In the data rows, the value 128 means zero.
Two rows play each game, the first against the second. How much does the first row win by? 20 is about a draw, 40 a big win and 0 a big loss. Wins can go round in a circle: one row can beat a second, the second a third and the third the first. Each row has two weighted sums of its numbers, A and B, taken from their middle values. A row wins by its A times the other's B, less its B times the other's A.
[131 169 174 155 145  96 110 141 166 116 159 120 149  75 180  85 101  80 105  91 136 126]
[170 140  77 180  92  86 135 101 151 106 159 165 115 155 121 125 146  80 110 131 175  96] ~ 11
[179  96 145 175 154 126 130  86  81 141 159  75 115 110 106 150 165 120 100  91 170 136]
[ 86 106 164  77 111 136 145 176  96 131  93 120 178 155 101 160 116 140 125 171  82 151] ~ 26
[160  76  82 116 154 146 170 101  96 176 140 105  86 110  91 125 151 135 130 121 166 181]
[ 86 115 111  77  97 166 160 146 101 106  83 125 154  90 135 175 141 170 180 151 121 131] ~ 20
[155 111 140  92 121 176  80  96 101 131 159  85 115 105 145 125 170 135 165  76 180 151]
[131 106  77 111 173 166 100 161  96 146 150 135 120 155 116 125 180  80 140  91  87 171] ~ 9
[ 86 140 169 107 130 116 160 146 101 166 121  80 178  75 155 125  91 135 110 176  97 151]
[145 160  82 121 106 166 150  86 141 101  98 170  76 175 116 130 136 125 110  91 156 181] ~ 24
[ 91 111 150 107  82 141 100 181 126  76  98 155 159 170 121 165 116 135 175 146 131  86]
[111  76  82  97 140 136 170 121  86 181 126 145 154 150  91 115 165 100 130 106 161 176] ~ 7
[121 145 106  87 140 176 165 156 171 116  79 160  91 180  81 125 136  95 150 101 111 131]
[ 77 164  92  82 125 131 170 111 176 156 145 180 135 120 150 105  86  95 140 116 102 161] ~ 19
[150 155 121 131  82 176 100  91 161  76 107 140  95 145 116 135 180 125 170 111 166  86]
[126 160 174 121 164 136 110 151 156  86 169 130 144 140 180 115  82  95 100  91  77 106] ~ 21
[ 82 160 116  87  97 181 145 121 166 101  79 150  91 130 155 125 175 105 170 111 141 136]
[ 77 174 135  82 116 131 145 121 166 141  93 170 154 150 180 105 101 110 160  86  97 126] ~ 20
[111  91  97 107 116 171 180 156  76 151  83 100 135  85 145 125 175 140 130 121 166 161]
[135 130 179 150 173  86 100  96  81 171 164  75 159 120 155 140 106 125 110 116  92 146] ~ 13
[135 115 160 131  78 111 125 156  81 106 121  90 178  85 165 170 101 175 145 141 151  96]
[ 77 101 116 107 135 156 120 131 141 166 159 110  86 145  81 175  96 150 180 171  92 126] ~ 25
[150 115  87 131 178  91 165 101 106 171 126 110 139 120 135  75  96 175 145  81 156 161]
[160 135 164 116  92  96 155 171 111 121 107 125 178 100 150  80 131  75  85 176 146 141] ~ 15
[175  76 101 170 149 146 135 161  81 126 107  90 139  95  86 130 180 110 155 121 166 116]
[140 115  87 170 178  81 135 121 126 166 173 155  91 150 106 110  77 145 100 131  97 161] ~ 16
[ 86 169 164 102 106 116 110 146 151  91 135 125 159 140 175 155  77 180 130 121  82  96]
[ 86 164 179  82  92 121 110 171 161 101  79 140 149 105 175 125 136 130 115 156  97 146] ~ 34
[121 106  77 155 178 166 140  86 116 171 173 135 100 125  81  95 160  90 145 131 151 111]
[ 86  91 130 116 164 106 170 151  96 176 112 120 125 155  76 145 141 135 100 161  82 181] ~ 28
[111 135 150  92  78 181 120 131 126  81  88 100 139 105 116 165 170 145 175 161 156  96]
[155  96  82 136 125 146 105  91 116 121 131 140  86 160  76 150 170 180 165 101 175 111] ~ 20
[145  91  87 150 111 136 125 131 106 116 154 120  81 140  76 100 170  95 165 161 180 176]
[175  81 130 146 135 101 140 181  76 121 126 105 164 110 116  95 160  90  85 171 151 156] ~ 19
[101 125 130 121 149 136  75 106  91 146 169 140 115 160 111 175  82 180 155  96  87 166]
[135 111  97 165 173 126 140 156  81 106 117  90 178  85 121 170 151 160 100 131 146  76] ~ 17
[165 135 111 180 169  81 115 101 141 161 173 130  95 150 121  85 106 125  75  91 156 146]
[145  81 101 160  78 151 140 166  91 106 117 130 120  95  86 135 170 110 155 176 180 126] ~ 18
[131  86  92 170 164 161  95 151  81 126 178 100 154 105  76 120 116 175 140 146 136 111]
[155 120  97 111 159  86 150 126  91 136 117 140 174 180  76 170 146 100  80 166 107 131] ~ 28
[175 164 145 170 154  91  80  76 136 161 178 120 110 105 140 125 116 130  95  86 151 101]
[ 77 164 126 107 111 171 100 131 181 121  83 175 139 145 155 135 160  90 150  96 116  86] ~ 22
[ 86 174 169  92  97 101 140 156 161 116 131 135 164 120 180 150  77 125 105 146  82 111]
[ 77 179 145 102 135 171  85  91 161 131 112 165 120 140 155 150 126 115 175  81  97 106] ~ 25
[ 77 115 179  82 145 126 155 161 111 171  88 120 174 150 140  95 106 130  90 136 102 166]
[131 106  87 146 149 141 155 111 121 166  98 115  76 135  81 100 180 170  90 126 175 161] ~ 13
[170 125  97 180 173 136 100  81 121 151 164 155 110 145 116  90 141  85 105  76 161 131]
[111 101 169 131 159  91 175 156 146 136 126  95 105  85 180 140  77 115 120 151  82 166] ~ 4
[106 169 130  92  97 181 145 111 176  81  79 125 100 150 116 135 155 160 165 121 141  86]
[101 169 121 116 154  81 140 111 181 166 135 175 105 145 160 130  77 150  95  86  92 126] ~ 20
[ 86 174 150  77  97 181 165 126 171 116  83 100 120 130 140  90 155 145 160 111 136 106]
[121 145 116 102  92 176 150 126 136 131  88 140 154 110 170  80 180  75 105 166 161  96] ~ 17
[179 130 164 175 145  96 135 126 116 121 159  90 100 105 140  75 155  85  80 111 170 151]
[ 77  96 121 107 145 126 180 131  81 151 135  85 139 100 116 165 111 155 170 161  92 176] ~ 18
[ 82 174 101  87  92 156 145 136 166 106  79 170 139 160 150 115 131  95 180 111 126 121]
[126 155 130  82 101 121 105 136 176  76  88 180  95 165 145 170 160 140 115 111  92 151] ~ 27
[126 115  82  97 164 156 130  86 101 151 169 110  91 105 121 175 146 140 135  76 161 181]
[126 135 179 170 154  91  85 151 121 146 159 130 174 140 165  80 106  75 110 116 102  96] ~ 21
[126  76 111 121  97 146 105 181  86 101 140  90 135 115  81 155 151 175 160 166 170 131]
[150 174 160 136 154 131  80 101 166 116 169 145 139 120 180 105 126 110  85  76  97  91] ~ 23
[165 174 179 126  87 171  80 121 131  76 102 135 159 150 140  95 116 155 110 106 146  91]
[165  91  82 180 169 111 120 141 126 161 173 150  86 155  76 115  96 100 145 131 107 136] ~ 19
[126  91  87 116  82 156 120 141 106 101  98 130 110 135  76 160 170 175 180 151 166 146]
[145  76 126 175 159 101 155 136  81 171 178  95 105 120  91 130  86 140 110 151 116 166] ~ 20
[179 115 145 131 159 111  80  86 141 121 173 100  91 125 165  95 155 135 105  76 170 151]
[101 150 106  97 135 176  80  76 161 141 131 145 120 155 116 165 126 180 170  91 111  86] ~ 19
[101 169 150 107  78  86 155 146 136 121  93 160 174 130 165 110  96 125  80 181 116 141]
[ 86 150 174  77  92 181 160 141 146 116  83 100 154 120 125 110 170  95 165 106 131 136] ~ 28
[150 135 155 180 106  91 110 176 141  81 169 130 164 145 125  95  77 100 115 161 121  86]
[145 130  97 150 101 166  80 126 141  76 135 160 120 155 111 115 170  90 180 106 175  86] ~ 20
[ 91 164 140  87  82 116 120 131 176 101  79 155 144 125 160 180 111 170 135 151 107  96]
[135  96  82 165 173 131 120  86  91 171 178 140 110 160  76 105 116 150 125 101 146 156] ~ 20
[ 91 130 174  77 116 156 135 146 121 101  88 110 178 105 165 160  96 150 170 141 126  81]
[179  86  92 155 164 121 175 171 101 141 145 110 125 135  96  80 131 115  75 151 107 161] ~ 26
[116 125  97 111  78 166 135 151 131  86  83 160 139 155 106 120 180 100 145 176 170  91]
[150 101 164 136 125  81 155 171 116 111 131 145 178 160 121  85  91 105  75 176  97 141] ~ 15
[175 120  87 165 116 141 110  81 126 146 169 135  76 130  91 105 160  95 100 151 180 156]
[150 106 164 175 145  96 120 136  76 171 178  85 159  80 140  90 101 110 115 156 131 126] ~ 14
[165 155 111 180 173  96  85  91 146 161 169 135 105 130 140 115 121 125  80  76 151 101]
[106 160 101  87 125 176 130  96 151 166 121 140 135  90 155  75 180  80 110 146 170 116] ~ 9
[ 82 140 164  97 101 151 105  86 111 146  79 155 125 135 170 175 160 115 180  91 121 131]
[131 140  97 160 178  86 135 106 151 171 173 155 100 145 125  80  91 120  75 116 111 166] ~ 22
[ 82 140 179  87 125  96 120 166 171 111  93 135 130 175 150 145 101 155 105 161  77 116]
[101 160 174  97  78 126 110 181 166  86  83 170 149 155 145 115 131  90 140 136 121 106] ~ 23
[ 91 140 164 107 125  76 155 181 136 121 117 145 174 130 160 100  82 110  95 171  87 151]
[121  96  77 107 111 146 125 131 151 136 140 155  91 160  81  85 175 100 165 116 180 171] ~ 10
[150 169 106 165  78 121  95 101 161  86  93 180 110 175 116 145 155 130 125 136 141  81]
[106 169 140  92  82 116 135 156 151  86  79 145 174 165 111 160 126 130 120 181  97 101] ~ 28
[121 169 140 126 111 106  95 116 136  86 159 150 164 155 145 175  77 180 130 101  92  81]
[106  96 145 150 135 111 175 131  76 171 121  80 164 100  86 125  91 155 140 181 116 161] ~ 14
[150 125 174 111  78 146  80 131 116  91  98 120 159 105 180 155 141 165 135 101 170  86]
[ 82 160 121 107  87 171  90 111 156 116 102 165 125 130 140 175 151 145 180  96 136  76] ~ 15
[170 135 121 150  78 116 155 166 141  81  88 105 144 100  96 125 160 130 110 176 180  91]
[131 111 164 150 125 121  80 156 116 136 145 105 169  85 175 140 101 180  95  91 161  76] ~ 28
[116 140 169 107  78  96 150 176 101  81  88 120 178 125 155 165 111 145 130 161 136  91]
[126  86 121 155 178 131  75 111 101 136 173 115 159 150  96 145 170 105 165  81 141  91] ~ 21
[ 96 120  92 150 130 106 165 116 156 146 126 135 100 110  86 175  82 180 160 171  77 141]
[ 77 111  97  82 159 176 155 116 131 151 135  90 105 125 140 170 146 165 180 101  87 121] ~ 26
[ 96  91  82 126 164 121 145 101  86 176 154 115 135 150  76 170 111 180 160 131 107 141]
[ 86 160 174 107 145 121  95 166 136 141 131 110 169  80 180 155  91 115 100 126  77 151] ~ 25
[131 164 179 150 173  76  80 116 146 136 169 120 154 140 160 125 106  95  85 101  92 111]
[179  91 126 160 154 176 130  86 106 111 150  80  95 120  76 140 170 135 145 101 166 116] ~ 19
[ 77 130 164 121 135 111 145 156  96 176 140  90 159 105 150 100  86 125 115 181  82 171]
[140 101 121 116 145 156 105 126  91 131  79 135 164 160  81 150 180  95 175  86 170 111] ~ 20
[135 179 130 121  87 116  90  96 171  76 159 165  81 155 150 110 106 175 125 141 146 101]
[170 120 116 102  78 156  95 136 151  81  88 125 105 160 130 145 175 140 165 111 180  91] ~ 8
[126 106 145 141 173 101 165  96  91 181 159 120 130 110 116 150  77 155  85 136  82 171]
[160  91 150 175 178 111 120 116  81 166 169  75 139 125 135 105 155  85 130  96 102 146] ~ 30
[165 140 135 170 173 111  95 101 121 161 178 130 144 150 116  75 106  85  80  91 156 126]
[111 130 101 155 178 126  85  91 136 161 173 170 120 165 106 150  82 140 145  76  97 116] ~ 19
[175  86  82 180 145  91 160 151 111 121 169 125 115 130  76  95 141 105 100 156 166 136]
[ 77  86 101  82 164 171 130 111 106 176 140 145 154  90 135 160 151 120 180  96 116 126] ~ 13
[160 140 126 165 173  86 145 171 136  91 154 130 149 110 121  80  96  75 100 181 107 116]
[150 169 179 146 154 116 120 161 141  96 135 105 164  90 175  80 126  75  85 111 131 101] ~ 21
[155 160 116 180 173 106  90  76 171 136 164 130  81 125 150 140  96 145 120  86 102 111]
[121 164 169 111  82 136 115 101 161  91  79 150 139 145 180 125 175  95 130 106 156  86] ~ 20
[150  96 121 170 164 101 175 181 131 111 159  75 144 105 125 115  86 135  90 156  82 141]
[131 179 150  97 145 161  75  86 171 101 164 155 135 125 175 140 106 115 120  81 111  91] ~ 19
[175  81 126 180 145  86  95 111 116 171 164 140 130 155 121 100 160 135 105  76 151  91]
[179 130 106 170 145 161  95  76 136 111 150 115  91 125 101 140 175 120 155  86 166  81] ~ 17
[ 77 164 111  92 106 101 160 116 176 151 140 180 144 170 155  80  86  95 130 136 121 126]
[165 140 145 180 169  96 115  81 156 161 173 105  86 150 135 125 101 110  90  76 131 121] ~ 16
[ 86 160 121 116 130 181 100  81 171 126 140 155 110 150 145 165 106 135 175  91  97  76]
[175 169 145 160 125 166  85  76 156 111 107 130  91 150 140 120 180  80 100  96 136 116] ~ 21
[101 135  92 126 111 121 160  96 171 146  79 150 115 155 106 140 131 165 180  81 175  86]
[155  96 116 170 173  81 110 151 126 166 178 130 120 140 106  75 146 100  90  86 161 136] ~ 27
[126  91  77 102 164 106 180 116 121 176 131 150  95 145  81 155 111 135 140 161  87 171]
[106  86  82 170 116 131 165 126 111 141 145  95  76 100  91 160 136 150 175 181 121 156] ~ 25
[116 174 179 102  82 111 135 141 161  96  79 125 164 155 170 130 151  85 120 146  92 106]
[ 82 140 169 111  78 131 165 161 116 126  88  90 174 120 145 155 106 135 150 181  97 101] ~ 20
[131 140 164 121  87  91 110 146 116 106 102 150 169 155 135 175  77 180 160 126  82  96]
[140 130 179 121  78 106 135 176 161  81  98 125 169 150 155 100  86 110 115 166 146  91] ~ 17
[126 111 160  97  82 156 130 151 101  86  79 120 164 105 140 175 180 115 135 146 170  91]
[135 111 155 165 169  81  85 121  96 146 178 130 149 100 140 160  77 175 125 106  92 116] ~ 18
[150  86 169 102  78 111 140 181 106  96  83 135 174 155 125 120  91 145 115 166 161 131]
[160  86  82 170 116 121 125 101  96 141 150 110  91 105  76 180 146 175 155 166 136 131] ~ 32
[ 86 111 135  97  78 161 165 131 106 156  83  90 139 125 101 180 116 175 170 151 121 146]
[160 174 116 155 140 106  90  81 151 136 164 145  86 130 180  95 121 110 100  76 170 126] ~ 17
[160  91 126 107 101 141 165 181 111  86 145 130 169 115 121  75 136  95  80 176 156 151]
[ 86  91  97 111 101  76 175 166 141 161 117 150 105 135  81 125 121 155 145 181 131 171] ~ 11
[140 179 160 107  82  91 135 156 176  86  98 165 120 150 170 110 101 125  75 146 116 131]
[ 86 106  97  92 130 156 180 166 136 126 102 150 110 140 116 175  82 120 160 146  77 171] ~ 18
[160 145  87 180 169  91 125 101 156 131 173 165  81 150 111 135  77 140 105 116  97 121]
[ 86 155 116  82 111 121 180  96 126 176  79 100 139 105 145 150 136 160 170 131  92 166] ~ 34
[ 96 179 145  87 140  91 110 106 166 151 131 160 154 175 121 125  77 170 100 116  82 136]
[165 106 145 150 116  96 120 176 101 126 140 110 159 135  91  75 155  85  80 171 180 131] ~ 19
[111 174  92  77 125 156 115  81 181 171 145 160  95 165 106 120  86 135 140 131 102 151]
[150 160  92 165 169  96 110  86 181 141 154 175  81 135 145 105 101 130 115  76 126 121] ~ 22
[ 86 164 179 121 169 136 100 106 116 156 150 110 159 145 175  90  82 130 125  76  97 141]
[101  81  77 131 106 136 180 116  91 171 112 120  95 150  86 160 126 175 165 141 146 156] ~ 13
[116 101  97 175 169  86 105 136 146 151 178 125 110 130  76 155  82 140 165 161  92 121]
[165  91 101 121  78 176 135 126  86 116 112  95 105 145  81 155 170 150 160 141 180 131] ~ 18
[ 77 164  87 126 116 101 135 156 171 106 121 180 130 175 145 140  82 160 150 111  97  91]
[111 174 150 141 135  76 130 106 161 166 126 155 115 145 180 120  86  95  80 101  92 171] ~ 19
[170  86 116 165 111 161  90 121 106  96 150 100  81 130  76 145 175 140 155 126 180 136]
[140 115 121 170  92 161  95  76  86 151 154 110 130 100 125 180 136 175 165 146 107  81] ~ 18
[ 96 140 130  77  82 181 160 126 136  91  88 120 110 150 116 105 175 100 165 146 170 156]
[175 140  92 155 101 151  95  76 161 111 126 145  81 130 106 135 180 115 170 121 166  86] ~ 19
[101  81 126 155 164 151 115 131  76 161 145  90 174 105 135 180 141 120 170 111  97  86]
[145  86 126 175 178  81 135 101 121 166 169 140  95 160 106 130 116 155  90  76 111 151] ~ 26
[165 155 179 160 135 101 115 146 106  76  98  90 169 125 175 150 131 120 140  86 111  81]
[145 140 135 175 154  76 110 116 161 151 164 170 100 180 121 125  82 105  90  86  97 131] ~ 27
[ 86 140 179 121 154 101 130 146 126 171 150 115 164  95 175  80 106  75  90 136 111 161]
[106 160 101 155 169  76 175  96 131 181 150 125 115  85 145 110  82 140  90 136 121 166] ~ 23
[116  76 169 107  87 111 140 161 101 176  93 130 144 125  81 150  96 155 120 181 136 166]
[160 140  97 102 125 151  90  86 176 106 164 145  76 115 121 180 131 155 170  81 111 136] ~ 15
[135 155 111  87  97 101 180 116 131 171  79 160 149 165 121 105 126  90  80 141 146 176]
[135 155 101  82  97 171 165 106 141  91  88 150 120 160 130  75 175 115 125 111 180 146] ~ 23
[140 174 116 155 159 111  80  96 166 131 178 150 105 135 170 100 126  90  85  76 146 121]
[ 82 179  92 146 106 131 175 101 126 141  98 115  86 120 165 170 111 150 160 136  77 156] ~ 18
[165  81  97 180 169 126 100 161 111 116 173 145  86 155  76 140 151  90 135 131 107 121]
[179  96 121 141 149 161 165 146  76 106 126  80 154 110  86 130 170  90 100 116 175 136] ~ 24
[111 174 155 121 159  81 105 101 171 151 140 165 115 180 135  85  91 130  75  96 126 146]
[ 86 155 179  77  92 126 100 161 141 121  83 130 169 105 175 145 111 165 135 151  97 116] ~ 25
[170 111  77 175 159 106  90  96 121 166 178 150 100 145  81 130 141 125  85 116 156 136]
[155 101  77 170 178 131 145  96 116 166 173 160  91 150  86 135 106 140 125  81 111 121] ~ 16
[ 86 120  97  77  92 141 180 166 126 136  83 145 154 105 150 160 111 130 115 171 102 176]
[121 174 179 126 116  86 135 161 166  91 131 145 154 140 170  95  77 105  80 151 102 111] ~ 21
[145 150  87 111 121 176 125  81 161 101 117 130  76 135  91 170 155 165 180 106 141  96]
[106 130  97 116 164  86 175  81 111 171  93 150 120 160  76 145 126 140 100 156 136 181] ~ 15
[ 86 150 155 121 164 116 160 111 106 176 131  80 139  75 170  90  96 135 125 146 102 181]
[131  91  82 170 140 166 125 101 111 156 159 175  86 145  76 105 136 115 180 121 151  96] ~ 15
[145 111  97  92  87 176 150 116 106  81  79 130 100 135 121 160 180 155 170 126 166 141]
[ 77 120  92  87 145 111 175 161 126 166  98 140 100 115 130 155 106 135 150 171  82 181] ~ 19
[175  76 126 146 106 131 155 171  81 166 135  90 139 110  86  95 121 115 100 181 161 151]
[175  76  82 170 178 131 165 136  86 151 145 100 105 120  96  90 155 115 110 126 161 141] ~ 21
[ 96 160 169  82 125 146 115 166 151 101 135 130 178  90 175 110 106  85 140 156 121  76]
[121 125 150 131 169  81 160  91 111 176 164  75  86  95 145 100 136 140 115 156 107 181] ~ 22
[170 101  92 175 130 121 135 106 116 156 159 165 125 150  96  75 146  85  80 111 180 141]
[ 77 150 106 126 164 131 180  86  81 176 102  90 154  95 145 110 136 115 140 161 121 171] ~ 21
[126 106 111  97  78 161 155 141 101  86  83 115 135 130  91 165 146 170 180 151 175 121]
[150 164  97 111  92 116 170  86 161 106  79 180 130 125 145 175 136 155  80 101 141 121] ~ 13
[111 106 174 150 169 156 100  96 116 166 135  85  91  80 180 130 141 145 125  76 121 161]
[101 145  77  82 111 171 175  91 131 166 117 150  86 135  96 120 160 105 155 141 126 181] ~ 20
[179  76 126 131 135 166 110 116  86  96 140  80 100  90 106 160 170 175 150 121 156 146]
[155  91 106 175 101  86 140 181 131  76 159 145 149 120 135 110 116 125  80 171 166  96] ~ 20
[150  86 145  77 125 181 130 176  96 111  83 100 169 135  91 140 155 120 160 166 107 116]
[179 106  82 121 125 141 145  91 166 111 135 160  76 150  86 115 155 130  95 101 170 176] ~ 16
[145  86 101 131 159 176 125 136  96 141 169 105 120 110  76  90 155  80 115 181 166 151]
[106  76 101 165 169 111 145 176  81 161 178  85 130  90  96 155 116 125 140 151 121 136] ~ 27
[140 179 101  97 121 126 145  81 161 136  79 165  86 175 111 130 116 155 105  91 170 151]
[ 96  86 174 121 125  81 155 161 106 141 135 110 178 115 150  90  77 165 145 171 102 131] ~ 22
[ 77 130 106  82 125  96 180 166 121 171 102 160 174 110 135 140  86 115 150 146  92 156]
[135 169 179 121 130  86 125 166 146 111 150 105 159 115 175  80  96  90  75 141 102 156] ~ 22
[155 150  92 170 178  81 135  86 141 176 164 160  95 130 116 105 101 120  75 111 126 146]
[160 135 155 107 125 101 170 166 116 141 131 120 174 110 150  80  91  75  85 181  97 146] ~ 6
[121 174 169 136 149  76 145 116 161 106 140 125 154 110 180  85 101  90  80 131  97 166]
[101 164 126  82  87  91 150 146 181 106  79 175 159 155 140 115 131 170 120 136 111  96] ~ 22
[ 77  91 145 111 140 136 170 131  86 176 126 105 154 100 116 120  96 165 150 181  82 161]
[150 164 126 107 173 136 160  96 181 171 117 140  86 145 111  75  91  80 100 131 121 156] ~ 19
[175  81 126 170 135 141  95 146  76 111 131  90 154 100 106 115 160 150 165 121 180  86]
[170  76 126 116 106 176 135 161  86  81  98 110 100 120  91 165 180 130 145 151 141 156] ~ 16
[ 96 164  87 102 145 106 120 111 176 161 140 180  76 135 155 125 116 150  80 131  92 171]
[155  91  77 146 159 121 165  96 101 176 169 105  81 125  86 130 111 150 115 136 141 181] ~ 20
[131  76 145 160 154 126  95 106 101 166 169 115 110 135  86 180  82 175 150 121  92 141]
[140  96 106 126  82 151 165 156 121 111  93 145 135 160 101  85 180  75 115 176 170 131] ~ 19
[101 169 135  92 111 151  80  86 176 141 107 180  76 155 160 145 165 120 115  96 131 126]
[160 179 164 146 125 106  75  96 156 121 131 135 139 115 170 100 151 110  85  81 175  91] ~ 22
[170 101  82 150 145  76 110 136 126 116 164 140  95 105 155 130  91 180 120  86 161 176]
[155 140 150 131 135 161  75  81 101  96 121 110 164 105 145 125 175 115 170  91 180  86] ~ 27
[ 82 160 135  77  92 176 105 121 131  96  88 125 115 140 165 110 170 155 180 101 151 146]
[ 96 174 145  82  87 111 120 156 181  91  79 170 130 150 165 115 106 160 135 141 126 101] ~ 33
[121 160 179 155 173  86 130 166 171 106 150 100 135 125 145 110  96  75  90 141  82 116]
[126 135 145 150 101  76 140 131  96 156 159 110 178  90 170 115  82 175  85 166 107 121] ~ 13
[116 150  77  97 169 136 175  86 146 131 164 140  81 155  91 160 126 110 105 121 102 181]
[160 174 164 141 154  81 120 131 171 126 107 145 149 135 180  85  91 110  75  96 102 116] ~ 11
[126 140 101  82 121 166 130 146 156  86  93 170 135 180  96 175 151 115 110 161  77 106]
[155 130  77 102 121 181  80  86 151 106 159 140  91 135 111 170 165 125 175  96 146 116] ~ 22
[145 179 130  97 159 156  85  81 106 121 150 125 100 175 140 165 111 135 115  76  92 171]
[170  81  97 165 135  91 175 146  86 151 159 110 130 115  76 120 106 140 100 181 126 156] ~ 16
[111  76  97 146 178 106 155 136 121 176 164 130 149 140 101 170  82 160 125 116  87  91]
[111  76  92 160 149  96 155 181 106 146 164 130 120 135  81 115  86 175 100 171 126 141] ~ 24
[121 179 160 102  78 106 125 141 176  81 117 165 149 145 170 110  86 155  90 136 131  96]
[145 179 155 121 135 101 110 166 161  91 150 130 169 140 175  85 126  80  75 116 107  96] ~ 15
[175  86 116 121  78 166 155 136  81  91  98 100 125 110 106 130 170 140 160 151 180 146]
[131 111  97 165 101  76 140 156 136  81 145 175 125 150 116 180  86 170 120 161  92 106] ~ 22
[150 169 160 126  82 101  85 146 166  76  98 180 174 155 135 115 111 105 140 131 121  91]
[131  96  77 165 178 121 135  91 106 176 169 150 100 140  86 125 116 155 145  81 111 161] ~ 24
[135  81  87 102 154 151 170 176  96 161 121 125 139 145  76  90 131 110 105 181 116 166]
[155 140 126 170 173 111  95 121 151 146 178 160 115 165 130  85  82 100  75 106  92 136] ~ 18
[150 130 116 180 159 106  85  76 156 166 140 145  81 120 125 110 175 135  95 101 170  91]
[126 160 135 111  78 146  85 106 156  91  83 175 115 180 130 170 165 120 150 101 141  96] ~ 21
[145 106 140 155 178  91 160 131 116 176 169 120 135 110 125  80  96  75  85 151 102 166]
[ 91 145  97 136 169 141 150 101 106 181 164 125 120 155  86 110  77 130 115 176  82 161] ~ 33
[121  91 169 102 173 166 130 151  81 161 126  75 178  85 106  95 141 135 115 111 156 146]
[165  76 106 116 135 161 175 146 101 121 112  80  86  95  91 155 151 180 140 131 126 171] ~ 17
[ 77 174  97 126  87 111 160 141 171 116 102 150 105 165 135 130  91 155 145 181  82 121]
[135 140  82 146 164 111 155  96 171 151 173 160  76 125 106  90 101 115  85 131 121 181] ~ 17
[150 169 140 131 135 156 100  91 161 116 107 165  95 145 175  80 180  75 110  86 126 121]
[150 101 121  97 116 166 135 111 126 156 145  85  91 130  76 180 106 140 160 176  82 171] ~ 14
[ 77 135  92  97 164 176 115  81 131 171 150 120  86 125 111 155 146 140 180 101 107 161]
[165  76 145 170 149 111 105 176  86 126 178 100 159 130  81 115 121 140  95 156 136  91] ~ 20
[160  76  82 141 121 131 180 166  86 136 126  95 105 110  91 150 101 155 115 171 146 176]
[131 150 169 141 154  96  90 161 126 111 164 145 178 135 175 120  77  80 105 101  87 116] ~ 20
[160  81 140 136 145 181  85 171  91  76 154 110 130 125  96 150 165 100 175 116 121 106]
[116 130 155 175 178  81 100 161 121 146 169 135 164 110 150 105  91  85 125 141  77  96] ~ 30
[101 150 111  82  87 181 165 116 131  91  79 140 125 105 160 120 175  95 155 146 170 136]
[ 96 125  92 102 154 181 105  81 141 121 150 145  76 130 111 165 160 170 175  86 116 136] ~ 18
[126  91 155 170 116 151 165 101  76 181 140  85 135  80 121 110 131  95 145 176 107 161]
[101 130 174  92 116 126 170 141 146 151  98  85 110  75 180 105 165  80 120 136 156 161] ~ 8
[150 155 106 136  92 146  95  81 166 116 102 170  86 160 140 120 180 130 125  76 175 111]
[ 96 115 135 170 149  76 125 176 146 161 178 130 164 105 155  90  86 120  80 141 102 111] ~ 21
[131 155 179  87  82 171  75 121 141 106  98 100 135 115 165 150 175 125 145  91 161 111]
[106 135 116 121 111 171  75  96 131  91 150 145 125 100 155 175 165 160 180  86 141  81] ~ 22
[155 115 164 111  82 121 150 181 136 101  93 125 174 130 145  75 141  85 105 161 170  96]
[179  86  82 175 116 106 120 126  96 101 145 150  91 155  76 160 170 130 110 141 136 166] ~ 20
[ 91  96 101 160 173 111 155 181 106 146 164 130 169 125 121 140  82  85 150 136  77 116]
[101 155 169  87  78 126  80 121 151  91  98 165 159 130 175 135 146 105 180 116 141 111] ~ 23
